(in the rows, 128 means zero)
One turn sends every row of this set to another row. A few are shown first. Where does it send the rows asked after them?
putu: [113  90 137 127 147  89 144 148 166 118 139 125 110 141 133 108  91]
buru: [115 111 152 115 157  96 127 141 160 142 110 105 139 128 138 137  87]
mur: [110 110 147 121 150  84 123 139 138 143 121 108 110  99 150 121 125]
futu: [130 163 143 159 113  92 108 112 140 138 109 120 123 141 131 113 120]
kirap: [141 159 147 149 111 104 116 108 136 140 106 110 131 148 131 132 113]
tak: [135  76 137 119 120 111 148 111 140 129 132 107  95 114 139 112 120]
firaf: [137  76 134 164 159 122 138 114 128 131 118 145 104 157 133 119 127]
pateb: [126  93 124 132 147 114 136  99 120 125 126 164 125 139 133  89 146]
ton: [126  83 124 135 130 102 127  96 160 134 110 126 120 119 113 125  74]
safin: [138  78 133 162 164 121 139 117 125 129 119 143 109 160 132 130 122]
sib: [116 100 165 112 131 112 133 130 160 148 111 104 121 121 147  88 126]
faz: [135 160 151 149 110  96 118 122 132 134 116 110 115 143 141 113 134]
Para: [133  77 131 169 164 119 134 115 131 131 116 151 107 156 130 118 122]
zafeb: [115 106 139 130 138  91 109 105 144 153 101 115 118  88 133 119 109]
rese: [137  97 118 124 160 109 141 105 105 121 129 150 134 140 135 143 130]
Bifek: [136 165 142 120 139  95 114 130 154 138 138 126 145 152 139 107 113]
Pudu: [120  98 122 137 158 104 133 111 127 122 130 172 129 144 130  91 137]
kelug: [148 155 143 114 119 107 117 109 135 143 138 116 130 132 146 101 141]
Vib: [151 151 144 115 117 118 114  94 145 149 124 117 146 140 134 105 121]
rufot: [104 106 153 128 143  97 118 125 175 149 102 124 133 121 130  86 100]
Gese: [140 157 157 144 104 111 122 113 143 139 109 110 128 156 135 110 125]
zuvot: [111  92 123 142 144  81 125 123 162 126 127 136 110 120 120 112  81]
bukat: [136  91 133 120 153 132 144  99 137 127 115 156 153 166 125 112 113]
gufaf: [146 157 132 124 127 103 101  93 142 150 122 126 146 132 128 120 108]
rakez: [134  76 135 166 165 124 139 120 134 130 117 146 112 167 130 119 119]
doz: [137  74 138 163 159 128 138 113 132 132 115 145 114 162 129 118 121]
godu: [133 100 113 130 165 105 131 100 111 123 123 159 139 138 128 142 117]
fibu: [129 162 153 152 116  98 119 127 150 134 111 118 132 159 132 110 114]
zad: [135  74 136 124 115 120 139  93 158 136 114 115 111 121 123 104  98]
fino: [129  99 155 109 135 118 129 111 149 152 100  95 137 117 137 135 100]
Tedo: [138  76 132 165 162 122 135 111 127 132 114 146 112 157 129 130 118]
fam: [132 163 132 131 135  89 100 110 150 144 131 137 140 135 132 101 112]
kolu: [129  84 139 114 138 100 154 139 146 120 141 104 105 132 143 129 107]
Bifu: [132  95 135 118 160 125 149 117 136 119 125 155 151 173 132 112 118]
tuvuf: [146 161 142 113 135  97 118 126 136 138 144 113 136 141 148 123 127]
Fote: [137 163 149 147 120  95 121 129 136 132 116 108 128 155 138 134 115]

kolu moves to tak
zafeb moves to rufot
doz moves to Tedo
Now find these:
Fote moves to faz
bukat moves to godu
Bifek moves to tuvuf

